First come named turns, each shown by rows before and after it. For each pair of rows after them, which turns, in which order, take the first row to the second? The first pair is done for you.
turn Todur:
[-12  -8  -6  -6   6   5   9  -3 -10 -22   9   4 -27   4   3 -16  -3  10] |-> [-13   4  -7 -13   5   4  -2   6  -9 -17   6   3 -31   0  -2 -14  -9   9]
[-15  -6   2  17   4 -12 -19  11 -28  13  -4   9   8  -3  11  23  12  -2] |-> [-12 -19   3  23   5 -15  -8   0 -28   3   1  11  10  -1  17  21  17  -1]
[  0   0  -5  17   8 -24   4   4   5  18   6  -2 -42  13 -19 -24 -27  26] |-> [ -2  13  -5  16   6 -20  -7  14   3  30  -1  -6 -40  12 -21 -16 -23  21]
turn Bubu:
[11 -3 -3  8  3  0 -3 14 -1 12 -9  4 -7 -2  3  3  4 -1] |-> [ 13 -11  -3  10   4  -2   4  10   0   9  -5   4  -5   0   6   3   6   1]
[ 11 -26   5   6 -11  -8  26 -16   4 -30  19   2 -10  16   4 -24 -19  13] |-> [ -2 -24 -13 -25   2  -4  15 -12   8 -41  20   9   7  -3  -5  -7 -22  10]
[  3 -15   1   3  -7   0  -1  10   4   1  -1  -5   1  -5   6   5  -6   7] |-> [  2 -15   1   0  -6   0  -2   9   3   0   1  -5   4  -6   4   6  -7   7]
turn ret:
[ 0 -2  3  3 -8 -7 10 -5 -5 -9  2  0 -5  5 -3 -2  0  4] |-> [ -7   2  -4 -10  -2  -2   2   0  -4  -9  -1  -1   5  -5  -7   7   2   2]
[  1  -5   8  32 -12   9  -7  21   9  32 -22 -10 -20  12  23   9  26 -10] |-> [ -6 -39  -5  18   5  11   9  -1  13  10 -12  -6   5  -1  30  17  43 -11]
[ 14 -21 -18 -10  21   3  14  -4  -7   6  17   0  19  -8  20   7  10   2] |-> [ 19  20  -9  -4   8   5 -13  27 -10  30   3  -5   1  -6  11   9  -7   3]
[  2  25   0   7 -26  14  -1  -9 -21  15 -12  -1  -7 -17  -9  15  -1 -19] |-> [  5  -5   3  17 -24   9  23 -32 -22   1  -2   0  -6 -11   2   6   4 -14]
turn kizod:
[  5  -7   3  -6   6  -7   3 -11   5 -15   5   6   3  -3   3  -4  -6   3] |-> [  0  -5  -4 -13   9  -4  -2  -8   5 -12  -1   5   8  -8   0   3  -3   1]
[ -7  -9 -17 -11   8   0  -4   8   4  -4  16   0  10  -6   2   4   5  14] |-> [ -5 -15 -17   0   6   3  -2   4   1   4   9  -3  14   0   9   6  15  12]
[-12   1 -18   1   4  18 -13   3 -11  35 -32 -12  26 -11   6  31  41 -17] |-> [ 10 -22   9  43 -17   2  24 -20 -14  24 -15 -15  -5  20  23  -7  34  -4]

(two turns a pair)
[ -9 -37   1  11  13  -8  36 -29   0 -30  29  15  11 -13  -6  -4   5  23] |-> [-22  17 -12 -29  16  -2 -11  10   2 -18  16  19   9 -37 -34  13 -18  18] : kizod, Bubu
[ 19  -1  25  41   2 -14  37   2  13  -4  14  -3 -44  38  24 -31 -11   6] |-> [  6  54  16  14   5  -2 -15  47  13  27 -11  -5 -43  16   1  -6 -25  -5] : ret, ret
[ -8  22   9   3  -5   0 -30  12  -7  17  -6 -10 -10  -6   1   0 -12  -4] |-> [ -2 -14  12   7  -4 -13   2 -18  -3 -16  19  -4 -13  -1   8 -20 -16   6] : ret, Todur
[-10  21 -15 -29   8   2 -17  15   0  -5  -6  -2  12 -24 -19  24  -5 -11] |-> [ 12 -13  12  38 -12  -1  20 -13 -12  10  -8 -11  -5  17  14   2  21  -6] : kizod, kizod
[ 35  -2  -8  36 -22  18  -8   8 -38  -8   0   5 -25  10  25 -27  -2   2] |-> [ 19  23 -29 -13  -7  22 -37  28 -28 -21   1  12 -12 -19   2 -12 -23   0] : kizod, kizod
[ -9 -20  -2   1   7   7   8 -11  -5   5   0  -2  17  -3   7  18  18 -11] |-> [ -1 -20   8   1  -2  -7  20 -16  -1 -14  20   3  -7   5   1  -9  -7   2] : kizod, Todur
[-11  16  -6 -45   4 -11  -6  16  -3  -9  -2 -16 -16 -14  -5 -12 -20   9] |-> [ -6  27  -2 -31  -1  -5 -17  26 -10  15 -17 -20 -17  -7   1  -2  -9   3] : Bubu, kizod
[ 13  17  -2  -6  12 -16  -5 -12  11 -28  13  17 -10   8   2 -23 -45  -3] |-> [ -2  24 -19 -15  26   5 -34   2   8   0 -16  14  25  -8   5  18 -12 -22] : kizod, Todur
[-14   6  -2   1   5  15 -11  13   1  17  -7  -1  16  -8   1   5   5   1] |-> [ -3  -6  12  22  -6   3  10  -2   2   9   5   0   0   9  11 -16  -1  10] : ret, Todur
[ -9  -8 -17  23 -36  -4   4  12 -13   7 -11   1   3   4  10  -4  49 -16] |-> [ -3 -17 -14   5 -38 -22  19   0  -4 -31  19   9 -15   2  -2 -32  15  -1] : Todur, kizod
[  6  -9 -10  -8  16   5  -9  -2  -3  17 -12  -1  14 -10   3  21   3  -8] |-> [  9  -5  -4   1  10   5  -7   0  -6  24 -14  -2   9  -5   7  19   6  -7] : kizod, ret
[ -6 -17   0  29   2  12   2  -7   4   9 -23  -7  23  23  22  13  34 -13] |-> [  0 -23   1   6  -1 -13  24 -19  17 -39  17   3   1  20   5 -22 -12   5] : Todur, kizod
[  1 -41 -11  -2   9  -1  19 -19   7 -20  17  13  17 -17   4   7  -5   5] |-> [ -3 -36 -14  -6  11   4  11 -15   6 -16  12  13  25 -23   2  13   3   2] : kizod, kizod
[  5 -16   4   6  -1   2   6  -6 -13  13  -4   0   0   6  10  -4  22  -1] |-> [  2   9   3  -4   0   6 -13  13 -14  23 -11  -1  -3   0   0   1  13  -3] : Bubu, ret
[ -2  10  10   4  -3   4 -13  10  -4  11  -1   0  -9   5  11   6 -15  -8] |-> [ -8   4   1 -10   8   8 -16   7  -2   6   1   3   4  -6   7  14 -11 -11] : ret, ret
[ 13   7   0 -24   9 -12   1  12  14 -10   5  -4  -7  -2 -21 -14 -22  -1] |-> [ 16  17   5  -1   4  -1 -12  24   7  25 -17 -15  -5   8 -11  -1  -1 -11] : kizod, Bubu
[ -9  21  -7 -23   4   2 -14  16   3   7  -4   1  11  -8  -9   7  -8  -4] |-> [  0  -1   3  17  -3   5   3   1  -5  22 -14  -6  15  12  14   5  19  -7] : Todur, kizod
[ 12   1  -3  27   0  11  12  -7  -4  -2  11  -5   4  18   4 -13  15  14] |-> [  6  14  -8  -3   3   5   2   1   5 -20  21   2  -1   3 -13 -19 -11  19] : Todur, kizod
[  8  -7  15  22 -13   0  16   5  -8   9   0  -5  -8  15   8 -14   9  -2] |-> [  1   7   9 -10  -9  -9   9  11   1 -13  13   3 -15   1 -11 -23 -19   5] : Todur, kizod
[ 10  -7   5  33   9   8  15 -12  -4  10  -7 -17   3  23  20 -10  19 -10] |-> [ -3  16 -11   3  22  19 -14  10   0  19 -19 -14  20   1   7  14  19 -18] : ret, Bubu
[ 10 -20  13   4  -7  -4  35  -8  -3 -37   8  12  -8  15   4 -42 -29   6] |-> [ -8  -7  -7 -36   9   0  14   2   3 -47   7  18   8 -12 -14 -24 -35   1] : Todur, ret
[  8   3   4  -6  -5 -13  15 -17  10 -25  17   8 -26   0 -11 -20 -41  12] |-> [-16   5 -21 -26  20  14 -15  -6   7   0 -14   6  24 -26  -9  33   1  -9] : ret, kizod
[ 12  -1  -3  15   7 -31  31 -14  -1   6   0   8 -41  17  20 -24 -24  22] |-> [-15  24 -34 -33  32  -9 -14  14   2  20 -22  10  -2 -21   1  23 -15   5] : kizod, kizod
[-18  27  15  -3   4  11 -14   8  -1  20 -14  -4   5  -7  -5  22   6 -17] |-> [-25   0   4 -11  16   9   3 -12   2   1  -5  -1  23 -15   2  26  18 -16] : ret, ret
[ -8  -4  -6 -29  15  -6   9 -16  -2 -29  28   7  14  -9   6   2  -1   7] |-> [  4  35  13 -14  -6 -12  -8   9  -6  -6  22   2 -18   6  -4 -13 -23  10] : Todur, ret
[ 18  19  19  -3  11 -13   0   7   0  13  -3   6 -23 -10   2 -12 -17 -10] |-> [ 20 -12  17   4  16 -13  22 -14   1  -2   5   8 -15  -8  12 -13  -3  -8] : kizod, ret
[ -5   9  -4   5   8  -6   2  -3   8  14  -9  -8   9   2   1  17  25 -14] |-> [  3  -6   4   9   4 -18  21 -16  10  -5   9  -5  -4   9   2  -4  15  -5] : Todur, kizod
[-10  -6  -9   0   6   7  -4  -5  -2   4 -10   2  21  -7   4  15  26 -13] |-> [ -1 -25   0  10   1  -5  18 -22  -1 -12   7   4   8   3   9  -2  16  -3] : Todur, kizod
[-13  23  11  -9 -10  -8 -24  -3   3   0   7   5   3 -16 -24 -12 -35   0] |-> [-13 -21   6  -1  -1  -9   6 -35   5 -23  20   7  19 -14  -9 -12 -14   1] : Bubu, ret
[  1  30  19   7 -17   0 -19  -4   8  26 -11 -15 -17   8  -1  -4 -15  -4] |-> [-17 -12  -6 -27   9   1  -1 -33  17 -13   5  -3  18 -16  -2  11  -1  -5] : ret, Bubu
[ 14 -11  -4 -19  -2 -13   8  -8  -4 -21  19  15   7   3  -1 -14  -6  -6] |-> [  8 -11 -13 -15   5   3  -5  -1  -7  -2   1  11  29  -3   6  10  17 -18] : kizod, kizod
[-16 -10  -6 -21  22  -2  10 -12  13 -22   9  -8  -5  -7 -15 -25 -21   7] |-> [ -4  21  13  12   3   0  -6  12   2  14 -12 -20 -28  11 -11 -28 -20   4] : kizod, ret
[-23   3  14 -16 -25   0 -21  18  -5  25  -6 -23   1   7 -23   4 -18   3] |-> [-32 -17  -1 -34 -10   5 -15   3   0   9  -3 -18  22  -5 -24  16  -6  -1] : ret, ret
[  2 -29  14  19  -1  -4  20 -21  -5 -10  10   6  -8  18   6 -14   9  13] |-> [  0   6  14  -4  -4 -11  -1   0   0 -15  17   8 -24   8 -15 -23 -25  20] : Todur, Todur
[  6 -18  -1  -5  11  -4  -6  -1   0 -14  16  15  27  -7 -14   8   7   5] |-> [  8  -8   4  11   5   2 -17  10  -7  11  -2   9  28   0 -10  16  18  -2] : Bubu, kizod
[ 11 -28   7  15 -17 -13  23 -10   2  -1  -9 -12 -13  -7   0 -24   1  11] |-> [ -2   9  -8 -20  -9  -4 -16  21   5  12 -23  -8  -6 -30 -21  -3 -12   4] : Bubu, ret
[  5  -1  15   9  -3 -12  -1   6   2 -15  13  11 -27   6  -7 -19 -22   2] |-> [  1  20  13  11  -3  -1 -24  25  -2  10  -8   6 -22   3  -9  -2 -13  -9] : Todur, Todur
[-12 -24 -24 -25  26   6   7 -11   4 -19  -1   7  27 -22  -7  24  12 -12] |-> [-14  -9 -21 -21  22  11  -9   3   1   1 -18   3  28 -23  -7  34  16 -17] : kizod, Bubu
[  1   0   6  15   3  11   3 -13  -9  15  -6   5   1   3   0  13   7   3] |-> [  5  -4  10  17   0   5  13 -19  -8   6   1   8  -7   5   1   2   1   8] : ret, kizod
[ 12 -42 -23   8  16   2  11 -20   9 -25  24  15  -8   8   8  -2  14   3] |-> [  0  -3 -34 -29  22   4 -22  10  15 -21  19  19  -9 -13 -18   8  -9   2] : kizod, Bubu
[-21  -1 -17 -24   6  -3 -25 -11  -8  -3   5   4   2 -18  -6   5  -1 -15] |-> [ -8  18   2  -5 -13 -10 -30   0 -11   8   8   2 -25  -5  -8 -13 -18  -7] : ret, kizod
[ 17 -26  -9  13   3  -6  -4 -14 -11  10   8   8   2  -1  14   1  19  -4] |-> [ 21 -13  -4  20  -3  -4 -10  -7 -14  23   0   7  -5   3  13   2  18  -5] : ret, kizod
[-22 -21   4 -12   3  -5  10   2   1  17 -17   5  28  12  28  23  24   7] |-> [-24   2   9 -14   0  -2 -10  21   1  33 -25   3  19  10  19  26  13   5] : Bubu, Bubu
[ -6   3 -12 -33  17  -3  -2  -1  11 -20   8  10  17 -21  -8  14 -10   7] |-> [ -9   8 -13 -27  20   6 -13   7   8  -4  -4   5  24 -23  -6  26   2   0] : Todur, Todur
[ -2   8   1 -13   9  -2 -20  43  19 -18  15   2 -12   9 -19  -6 -31   1] |-> [  2 -12   3  29   7  17 -18  36   6  18 -16 -10   9  22   8  17  20 -13] : kizod, kizod
[  8  14  -3   3  -4 -22   4 -20   7   3  -1  17  -6  -3  -6 -23 -15   7] |-> [  3  28  -6   2  -6 -15 -10  -6   3  22 -15  14  -2  -5  -8 -12 -10   2] : Todur, Todur
[ 10  25   9 -27 -21 -29  -1  13  -8 -12  14   3 -10 -11 -10 -20 -42   0] |-> [  4  22   3 -38 -15 -28  -2  10  -5 -19  16   5  -3 -19 -12 -14 -41  -2] : ret, Todur
[  7 -12 -14  30  -7   9  -2  -3   5  -2  -9   6  14   5  26  -2  28 -15] |-> [  7   4 -14  -2  -7  -9  -1   2  16 -34  18  15  -6  -7   3 -25 -16  -2] : kizod, kizod
[ -7  -6  -4  14   3  10  -6  -5  -8  -3 -13  -4   0   9   8  16  35  -9] |-> [-15 -12 -12  -7   9   8  -4  -8  -1 -21  -2   0   6  -4   2  16  27  -7] : Todur, Bubu
[ 16  21  23  38 -20  -3  -1  13  -4  35  -8 -11 -21  28  13 -10   5  -3] |-> [ -9 -34 -15  -5  19   8  12 -23   5  -4   2   0  37 -10  17  22  38 -11] : Todur, ret
[ -4  -6 -10  18  10  -4   4 -15  -4  15 -16  -1   7  16  12   7  17   3] |-> [ -7 -16 -16   3  15  -8  12 -24   1  -2  -6   3  10   9   9   3  13   8] : Bubu, Todur
[  0   8   0 -10  -6 -15  14   5  -4 -20  12   1   1  -7 -22 -18 -24  10] |-> [  0  28   1   2 -12  -5  -9  23 -11  12 -12  -6   2  -4 -21  -2 -12   2] : kizod, Bubu
[-23   9  -6  15  11   0 -14  -2 -18  11 -18   4   7  -8 -12 -17 -24 -15] |-> [-28  -3 -14   8  18   1 -10 -12 -15   3 -15   7  15 -13 -10 -15 -18 -14] : ret, ret
[  8  18  16  12 -13  -9   0   5   6  15  -5  -1 -24  12  -3  -8 -16   5] |-> [  7  15  14  21 -13  -3   0   4   2  25 -14  -5 -16  15   5   1  -1  -2] : Todur, Todur
[ -1 -27  -9  16 -12  -5  29 -14 -18 -17   5   3  11  12   5  10  16  -8] |-> [ -2  19  -3  16 -20   2  -8  23 -23  16 -16  -2   1   9  -8  20   4 -15] : ret, Bubu
[-19  16 -21 -35  18  -8 -17   3   4  -3  -5   8  13 -31 -16  19   3  -9] |-> [-10 -26 -11  10  12  -3  14 -28  -5   6  -9   1  20  -5  15  16  41 -10] : kizod, Todur
[  6 -11   0  17   2  15  -4 -10 -14  24 -21 -14  22   9  13  19  22  -9] |-> [ 21 -13  17  19 -13  -9  19 -20  -9  -6   9  -7 -14  22   6 -22 -17  10] : kizod, Todur
[  2  22   4   1   3  -1   4  22 -11  -8  -2  -3 -17   6 -13 -12 -15   0] |-> [ -3   3  -6 -12   9  -4  17   8  -6 -28   8   1  -8  -2 -14 -12 -15   4] : ret, Todur
[ -6 -20 -10  10  11 -18  30 -15  -5 -19  19  -4  -4   9  16 -14  10   5] |-> [-12   8 -16  13  13   2  -6  13 -13  23 -14 -12  10   4  16  16  30 -12] : ret, kizod
[ 12 -11   9  35 -12   0  17 -14  -8   8  -5  -7  -4  22  17  -7  22  -2] |-> [  5 -23  -1  25  -2   4  19 -18  -7   2  -7  -5  13  12  20   4  32  -5] : ret, kizod
[ 10   9  26 -27  20  -1  -7  17  -1  -2   8   2 -14 -23  -2  -5 -13  30] |-> [  5   3  20 -34  25   3  -9  17  -1  -4   5   5  -4 -29  -2   4  -4  26] : ret, kizod
[-11 -24 -12   4  -3  17  13 -31  -1 -11  17  -8  11   0   1   8  22  12] |-> [-16  27 -12 -16  -9  20 -24   9   1   6   4  -7  -1 -11 -20  15  -2   8] : kizod, ret
[ 12  20   8  16 -17  -1  -6   9  -7  10  -4  -5 -20  18   2  -6  -8  -1] |-> [  2  32  -2  -5 -10   2 -20  19  -4   8  -6  -2 -12   4  -6   3 -13  -2] : kizod, kizod
[ -9 -10  -6 -11  30   5  24   6  17   2 -25  -8  22 -19  12  30  31 -23] |-> [ -6  20   0  -8  22  10   6  25  14  23 -34 -10  11 -15   6  31  23 -25] : kizod, ret
[ 18  26  32  23 -28   5   3  14 -12  12  -2 -15 -27   0   2   2  -7  19] |-> [ 20  -2  28  17 -22  -5  27 -12  -8 -18  19  -9 -24  -1   5 -12 -11  27] : Bubu, Todur
[  4  18 -11  21 -22   2 -25  35   8  40 -23  -7  -5  11   3  19   6 -12] |-> [ 12 -32  -9  11 -17 -24  28 -10  21 -25  24   7 -16  14   4 -20 -18  11] : ret, kizod
[  7   4  18  30 -17 -16  12 -11 -10  -9  19  -6 -23  17   3 -24  -3   7] |-> [ -1  20  10   0 -12 -19  -1   1  -5 -21  27   0 -24   2 -13 -24 -24   8] : kizod, Bubu
[  9  28  -4  -2  18  14 -18  20   4  14 -13   5   7 -17 -25  22 -24 -10] |-> [ 28   3  18  28   2  -4  18  -3   5  -5  10   4 -20  12 -12 -16 -34   5] : ret, Todur
[ 12  24  13  24 -16   0  -6  11  -7  22  -4 -12 -29  25  10 -15  -7   4] |-> [  6  36   7  10 -11   1 -20  22  -4  25  -9  -9 -24  15   1 -10 -10   0] : kizod, Todur
[-13   5  -9 -10  17  12 -14   2   0   0 -14   0  26 -11  -4  24  10 -10] |-> [  7  22  18  16  -8  -8  -1   9  -2   0   1  -1 -21  13  -6 -15 -22   6] : ret, kizod
[  7 -12 -12 -27   7 -16  -9  -1  14 -17   4   3   2 -16  -1  -9  -5 -13] |-> [ 14  16   2  -7  -8 -13 -25  18   7  12  -9  -3 -16  -1   1  -9  -7 -16] : ret, Todur
[  4  30 -13 -14   3  -7 -10  -9   4  10  16  10  -2   0   8 -12   9 -11] |-> [  9  26 -10  -6  -2 -12  -1 -14   5   7  21   9  -8   8  10 -21   7  -8] : ret, Todur
[  3  29 -14  -2  -5  -1  -6  21  -9  22 -15 -14 -15  -1 -12  -2  -7  -2] |-> [ 11  19  -5   3 -11 -12  10  11  -9   8   1 -11 -29   6 -12 -21 -19   7] : Bubu, kizod
[ -8  22  -3 -22   6  -8  -5   0  10 -20   8   3 -14 -22  -4  -2 -18 -11] |-> [ -7  35   1 -10   3   0 -19  12   4   5 -11  -4 -13 -18   1   9  -6 -19] : Bubu, kizod
[  7  24  13  22   3  16 -24  23  -5  32 -26   3  -8  -5   6  10   6 -21] |-> [ -2 -34  -7   1  26  13  13 -21   4 -18  -2  11  21 -19  15  11  21 -17] : ret, Bubu
[-15  11 -13 -26   9  14 -26   6   4  -4   1  -1  -1 -19 -16  10  -4   4] |-> [-13  -7 -15 -11  13  23 -18  -5  -2   5  -7  -7  13 -12  -3  21  21   0] : Todur, Todur
[  1 -13   6  21  -6  -5  16 -12  -3  -6   9  -4  -6   7  10 -10   3   9] |-> [-14   7 -11 -17   7   1  -8   5   3 -12   7   0   8 -17  -9   7 -10   6] : kizod, kizod
[ -5   7   1  -5   5   1 -14  24 -10  13  -4 -16   0  -1   3  11 -19   2] |-> [ -4 -28  -2   3  10  -1   8  -2  -9  -1   7 -15  11   1  15   9  -3   4] : Bubu, ret
[ 21   6  14  23 -16  -7  15   1  -1   8   0  -9 -30  30   5 -12  -2   8] |-> [ 16   5   8  -2 -12 -14  18  -1   6 -15  15  -3 -29  20  -6 -21 -19  13] : kizod, Bubu
[ -9  -6 -10  -4   6  11  16   3  -9  16 -17   5  11  -6   1  24  11 -16] |-> [ -3 -24  -8  -6   6   1  35 -15  -3  -6   0   9   5  -2   2   9   3  -8] : Todur, Todur
[-11 -13  12  -3  -4  -9  14 -19 -13   1  17   9 -25   0   1 -15  -5   8] |-> [-26 -10  -4 -28   9  -1   2 -15 -12   1  13  10  -4 -21  -5   5   2   0] : Bubu, kizod
[  1 -24  -2  -2   2 -14  16  -1   8 -19   0  -6  -9  19  13   9   7  21] |-> [ -4  -6  -6  -1   4  -1  -5  17   3   6 -20 -11  -2  14  11  31  20  12] : ret, kizod
[ -5 -29 -14 -18   3  10  -8 -21   6  -8   2  -9   2   3  -5  18  18 -10] |-> [ -8 -18 -17 -25   5  11 -16 -16   8  -7   2  -8   2  -2 -11  22  12 -12] : kizod, Bubu
[  7  22   2   9 -17 -28 -29  30  26   8   3  -8 -10  10 -10   6 -21  -8] |-> [ -8   7 -19 -16   0 -21 -31  19  31  -6   5  -3  17 -11 -13  28  -9 -12] : ret, ret
[  3 -12  23   0 -25 -20  12  -5  -6   2  -2 -16 -26   8 -20 -23 -16   1] |-> [-10 -36   1 -26  -4 -15  18 -21   0 -17   2  -8   3 -12 -20  -3  -1  -3] : Todur, ret
[ -4   3 -10 -21   0  -8  -2   7   1 -24   0  11   4  -9  -7   8 -20  -3] |-> [  3  20   4  -2 -14  -7  -8  19  -2  -5  -9   6 -12   5  -4   1 -22  -4] : ret, Todur
